In the data rows, 50 means zero.
Some points, one per row:
[64. 60. 54. 64. 68. 62. 36. 62. 66. 53. 56. 69. 70. 68. 42. 73. 43.]
[65. 67. 33. 37. 34. 42. 68. 32. 31. 39. 52. 62. 40. 41. 57. 38. 40.]
[35. 49. 65. 65. 34. 61. 43. 63. 67. 40. 34. 34. 61. 43. 51. 49. 53.]
[33. 35. 59. 52. 67. 69. 40. 53. 68. 35. 36. 32. 50. 72. 41. 72. 39.]
[64. 64. 33. 67. 42. 43. 76. 68. 46. 50. 66. 53. 60. 46. 41. 39. 53.]
[64. 64. 67. 31. 54. 36. 38. 32. 66. 43. 41. 67. 63. 40. 52. 37. 59.]
[64. 51. 57. 72. 29. 73. 46. 55. 41. 28. 57. 33. 63. 67. 35. 71. 38.]
[39. 33. 69. 45. 31. 53. 41. 46. 56. 45. 41. 35. 31. 39. 39. 35. 57.]
[60. 30. 29. 63. 55. 40. 72. 68. 34. 58. 67. 35. 37. 39. 29. 38. 71.]
[61. 34. 58. 47. 64. 67. 66. 52. 35. 31. 71. 58. 42. 73. 39. 72. 33.]
[67. 64. 32. 35. 34. 69. 54. 28. 32. 71. 58. 44. 56. 38. 36. 35. 68.]
[69. 36. 43. 36. 69. 69. 47. 32. 38. 62. 41. 68. 32. 41. 33. 34. 32.]
[70. 30. 41. 36. 68. 59. 44. 39. 47. 41. 44. 65. 36. 40. 31. 37. 51.]
[67. 34. 61. 46. 33. 71. 37. 41. 70. 58. 62. 69. 33. 67. 41. 64. 58.]
[31. 65. 43. 39. 51. 57. 38. 54. 35. 52. 35. 34. 58. 71. 44. 60. 38.]
[60. 53. 68. 64. 65. 42. 69. 64. 57. 34. 35. 31. 69. 43. 68. 44. 34.]
[59. 62. 27. 57. 70. 32. 70. 67. 33. 67. 61. 57. 69. 39. 32. 62. 58.]
[65. 65. 46. 47. 52. 59. 38. 67. 33. 68. 39. 70. 55. 42. 70. 55. 43.]
[43. 68. 66. 44. 30. 70. 38. 31. 65. 31. 42. 30. 35. 34. 71. 34. 37.]
[32. 67. 66. 67. 59. 31. 64. 64. 36. 61. 35. 32. 69. 41. 65. 63. 35.]
[68. 33. 36. 46. 64. 34. 69. 34. 29. 52. 71. 67. 34. 55. 37. 44. 35.]
[68. 42. 69. 30. 65. 39. 48. 34. 53. 34. 40. 61. 46. 39. 68. 37. 39.]
[60. 34. 32. 67. 41. 48. 66. 69. 48. 74. 38. 62. 31. 36. 61. 37. 65.]
[57. 47. 51. 34. 66. 66. 38. 41. 37. 59. 74. 55. 66. 68. 61. 50. 43.]
[38. 29. 28. 43. 39. 59. 75. 38. 37. 48. 36. 28. 32. 37. 30. 35. 37.]
[38. 70. 62. 65. 32. 38. 38. 62. 62. 51. 42. 54. 38. 60. 77. 68. 66.]
[34. 71. 35. 35. 52. 36. 68. 30. 35. 67. 41. 34. 38. 36. 68. 34. 51.]
Then 16 other points, each followed by its number:
[67. 65. 33. 47. 60. 67. 45. 58. 32. 53. 72. 66. 67. 60. 39. 54. 37.] 0
[35. 62. 34. 72. 64. 63. 51. 66. 33. 61. 36. 29. 69. 37. 44. 40. 34.] 1
[36. 45. 69. 69. 68. 59. 34. 60. 66. 40. 43. 43. 68. 39. 36. 36. 34.] 2
[40. 48. 48. 60. 34. 65. 63. 49. 31. 34. 61. 34. 39. 69. 58. 64. 66.] 3
[32. 68. 57. 63. 32. 34. 48. 51. 69. 38. 35. 36. 42. 72. 74. 74. 34.] 4
[69. 37. 70. 59. 67. 34. 64. 55. 49. 39. 35. 65. 65. 45. 72. 67. 31.] 5
[71. 67. 43. 51. 47. 56. 42. 64. 39. 44. 50. 65. 44. 68. 55. 72. 37.] 6
[40. 68. 66. 40. 61. 30. 38. 60. 48. 63. 57. 43. 64. 68. 66. 72. 58.] 7
[40. 68. 29. 35. 56. 39. 58. 63. 42. 70. 48. 43. 40. 37. 66. 43. 70.] 8
[38. 29. 65. 59. 40. 30. 58. 59. 64. 58. 33. 29. 32. 36. 43. 46. 62.] 9
[69. 58. 60. 32. 29. 60. 56. 35. 57. 38. 59. 68. 66. 66. 68. 56. 36.] 10
[45. 52. 71. 58. 34. 34. 51. 53. 60. 40. 35. 33. 57. 39. 70. 61. 67.] 11
[66. 46. 28. 66. 67. 37. 72. 68. 31. 54. 40. 32. 66. 37. 28. 43. 53.] 12
[37. 32. 63. 34. 29. 70. 60. 30. 36. 42. 38. 35. 30. 40. 59. 35. 38.] 13
[63. 36. 48. 29. 59. 64. 56. 31. 31. 64. 48. 37. 48. 38. 60. 37. 64.] 14
[37. 38. 36. 38. 32. 36. 69. 35. 35. 44. 42. 42. 52. 37. 36. 35. 66.] 15
Which three of these numbered points are nearest to each point below, looking only along the 6 directions in which the first points spread most? Their numbers follow each, nearest first.
[54. 58. 58. 62. 57. 36. 40. 64. 54. 44. 60. 61. 61. 70. 45. 73. 65.] > 6 7 0
[63. 36. 52. 32. 35. 31. 43. 39. 36. 67. 56. 71. 32. 55. 64. 43. 47.] > 14 10 8
[31. 32. 67. 41. 64. 36. 51. 64. 44. 51. 37. 33. 37. 64. 68. 70. 34.] > 2 4 5
[34. 66. 57. 41. 41. 51. 37. 56. 52. 38. 35. 36. 42. 72. 61. 71. 56.] > 4 3 7
[33. 66. 67. 63. 33. 42. 40. 63. 61. 50. 36. 40. 55. 37. 66. 52. 41.] > 11 4 2
[60. 61. 67. 32. 68. 56. 36. 32. 65. 54. 58. 69. 72. 46. 64. 44. 35.] > 10 6 7
[38. 60. 61. 62. 42. 67. 41. 60. 65. 53. 35. 42. 48. 62. 49. 69. 71.] > 4 3 11
[32. 61. 68. 68. 40. 64. 35. 61. 65. 37. 38. 38. 61. 36. 41. 38. 42.] > 4 11 2
[38. 34. 57. 66. 32. 37. 39. 53. 70. 45. 38. 32. 56. 38. 29. 48. 66.] > 9 11 2
[68. 38. 49. 66. 59. 39. 66. 64. 35. 40. 38. 67. 48. 44. 61. 39. 31.] > 5 12 2
[34. 42. 69. 68. 64. 66. 38. 60. 63. 43. 38. 36. 63. 42. 45. 37. 42.] > 2 4 11
[35. 38. 45. 73. 54. 73. 45. 66. 35. 41. 37. 30. 41. 39. 31. 58. 56.] > 3 1 9
[46. 68. 33. 64. 67. 41. 76. 67. 54. 49. 35. 33. 66. 38. 35. 35. 38.] > 1 12 8
[38. 67. 65. 30. 59. 69. 36. 38. 73. 65. 69. 47. 35. 44. 65. 43. 74.] > 10 14 6
[46. 35. 67. 42. 61. 60. 38. 34. 54. 29. 54. 35. 41. 38. 36. 36. 41.] > 13 2 14
